128 stands for zero in the data rows.
Here are some points, each followed by its number:
[102  82  88 132  69  75 156  80 180 120 146  75 165  72 118  94  80  65  85 121 155 101 162 149 165 156 168 168 132 162] 0
[145 101 175 148 158 108 137 130 110 151  89 149 133 134 124 132 156 143 138 172 145 133 175 137 155 123  94 143 177 135] 1
[117 110 129 135 165 127  80 166 106 156 142 100  85 126 117 186 149 147 119  76 169 120 119 155 122 153 102 108 156 153] 2
[113  98 111 122 134 121 157 139  98 113  94 154 170 158 117 128 148 134 129 148 159 118 171 151 124 151  85 135 180 108] 3
[150  98 102 145 164 138  60 171 127 159 156 122  68 148 114 172 153 119  83 166  93 130 124 154 190 108  84  92 117 108] 4
[150 109  81 148  68 106  95  90 193 115 110  90  68  73 120 135 146 102 123 102 110 102 114  57 101  93 120  93 109 133] 5
[151  92 128 147 148 114  71 149 115 147 174 118 113 132 100  87 149 153 160 125 121 162 163 152 118 106 115  96 128 135] 6
[153  93 144 121 156 103 161 157 156 153 116 158 139 166 105  91 115 142 120 168 177  97  69 129 181 158  72 164  83  72] 7
[153 123  90 138 112  89 159 126 100 152  94 103 149 166 102 136 142 127 125 131 134 129 143 150 114 122  70  94 117 124] 8
[148 155  88 143 170 154  82 160 194 114 187 114 133  86 211 104 152 106 101  89 116 102  66  89  98 113 191  99  89 166] 9
[151 164 121 133 158 180 156  89 110  70 149 147 150 166  99 101 145 153  89 120 162  97 166 152 101  87 173 107  74 128] 10
[123 103 175  58 105 119 157 129  95 163  92 143 162 118 109 117 147  91 137 118  67 181  89 135 119  70 187 125  90 101] 11
[147 189 127 144 160 206  95  89 127 114 117 148 146  84 206 181  89 151  97 129 155 155  71  83 100 119  82 117  78  71] 12
[ 82 149  76 110 139 177 119 171 125 149 184 165  69 101 203 142 155 152 172 154 141 121 162  84 111 126 166 186  89  87] 13
[149  87 149 149 113 101 104 147  97 148 119 137 135 140  99 102 152 149 137 141 143 135 165 149 117 130  78  94 128 119] 14
[145 147 161 133 155  94 150 163 107 105 140  88 148  71 127 137 123 154 159 160 159 140 133  99 104  80 185 168 172 152] 15
Which two points above are nearest to each new point by angle, seen from the average point of the numbered points? Their numbers follow each, nearest first.
[147 103 111 140 156 182 119 131 121  56  91 154 125 164 104 149  93  68 166 105 127 128 110 154 140 149 180  90 139 101] : 10 3
[146 136 107 141 127  80 126 116 113 110 170 144 158 159  91 105 152 147 101  78 115 140 167 155 102 126 122  89  87 129] : 10 8
[154 102  99 140  72 194 146  92 191  58 101  78 151 154 197 180  53  84 179 153  98 107  66 107 190 172 160 111 148 162] : 0 5
[123 134 163 144 113 127 110 148 100  91 118 131 164  71 101 116 124 146 177 156 153 112 158 149  97  90 107  94 159 151] : 15 14
[ 61 116 165 136 162 101 129  94 100 129 135 149 163 104 108 106 133 131 131 178  75  98  67 142 121  66 134 128 104 104] : 11 15
[ 82  94  71  87 156 134  78 105 187 167 127  77  68  86 110  94  80  59  82 160  77 109  92 148 162 160 106 129 139 167] : 0 4
[ 58  97 128 129 155 199  83  98 189 148 103 164  78  94 120  93  71  57 109  87  84  83  88 147 194 128 133 121 159 165] : 0 9
[ 61 168  83  53 152 179 117 174  98  99 175 131 152 113 188 177 141 136  87 156  94 166 170  66 125 125 184 186  81  94] : 13 12
[121 116 174 145 152 165 175 110 109 167 152 146 125  77 150 105 146 146 114  81  78 106  76 127  93  96  94 125 163  86] : 11 12
[ 93 136 139 137 159 119 136  87 178 144 132 123  77 136 130 152 148 153 174  81 141 142  84  56 114 163 169 178 110 138] : 13 5
[149  95 153 118 151  83 161 168 161 154 112 165 111 168 102 110 115 142 110 178 162  72  87 130 188 139  80 172  75  73] : 7 1
[148 159 134  76  67 129 131 146  96 157 108 148 167 121 141 141 110  65  88 131 173 142 162 118 107 157  77 119 147 163] : 3 8
[151 177  92 142 138 113 142  85 159 101 181 128 169 164  92 119 149 126  86  69 116 122 149 152 138  69 132  95  69 121] : 10 8
[149  91 149 127 115 119 132 144 156 143 164 159 153 169 107 101 111 146 168 175 145 111  74  67 194 171  91 178 139  81] : 7 1
[147 101 177 143 143 109 176 151 154 140  88 138 134  71  97 140 150 126 190 165 160 147 120  91 166 166 183 120 113 121] : 15 1
[155 111 129 131 153 119  79 149 142 151 155 121 103 108  98  95 142 154 178 161 145 155 149 149 170  89 103 131 143 134] : 6 14
[126 176  70  95 158 155 115 128 133  83 167 130 163 166 127  87  64 135  98 149  76 146 143 148 107 152 174 174  92 159] : 10 9
[148  99 114 132 158 119 142 168 100  65  89 144 145 140 100 154 104  75 161  80 118 110 106 136 151 118 184 102 122  72] : 11 10
[110 142 153 131 160 100 148 111 164 136 135 103  86 105 124 145 141 156 180  80 159 156  98  59 115 142 168 186 148 146] : 15 13
[148 144  71 132 135 120 175  86 104 174  93  77 154 163 114 170 106  91 115 144 131 156 132 148 105 129 107  95 143 123] : 8 3
[142 186 122 147 156 111 166  65 135 102 158 141 101 109 204 107 119  89 171 178 114 113 169  59 186 114  93 148 127 151] : 13 12
[ 60 129 153 145 113  92  98 124 102 147 178 143 130  98  95 101 136  94 125 158 115 142  85 147 116 109 120  97 131  70] : 11 6
[154  94 108 145 148 159 137 168  99  82  97 146 124 140  98 136 114  96 148  73 134 124  70 147 135 103 175 105 110  73] : 11 10
[145 118 147 147 151 176 164 140  96 129 112 167 108  77 163 145 152 121 123 121  61 121  71 132  95 148 102 130 167 121] : 12 11
[147  96  91 148 150  80 158 131 118 145  90 161 140 148  96  96 136 153 134 169 132  88 129 126 150 153  87 122 125  81] : 7 3
[149 121  92 143 117 101 138 144 100 164 112 115 141 163 109 143 154 133 120 119 130 140 138 150 104 133  83  94 109 123] : 8 14
[128 146 155 130 157  97 134 149 143 133 146  83 112  84 147 138 136 152 162 110 168 148  94  69 108 109 167 184 150 150] : 15 9
[101 139 159 143 154 123 128  84 178 140 128 138  85 133 122 143 151 152 176  95 132 134 103  58 101 166 161 170 115 133] : 13 5
[136 160 158 122  66 106 132 148 103 146 101 167 165 112 129 153 143 110  89  80 143 149 178 140  91 168 101 104 155 138] : 3 14
[ 59 103 130 114  91 199  92 143 140 137 181 170 127 165 191  89 150 153 127 173 143 151 149 143 114  92 193 179 139 129] : 13 10
[123 136 160 143 104 175 144  77 101 148 141 167 120  72 188 102 111 142 122 114  95 126  76 121 119 173  97 139 163 134] : 12 9
[ 61  82 172  47 106 176  78 154 134 165 146  90 119 166 186  83 150 153  99 178  82 210 149 152 114  79 191 113 153 154] : 11 6
[149  80 160 136 147 104 166 148 157 145 120 167 159 166 106  71 114 135 137 164 163 104  93 110 173 165  77 157 117  69] : 7 3
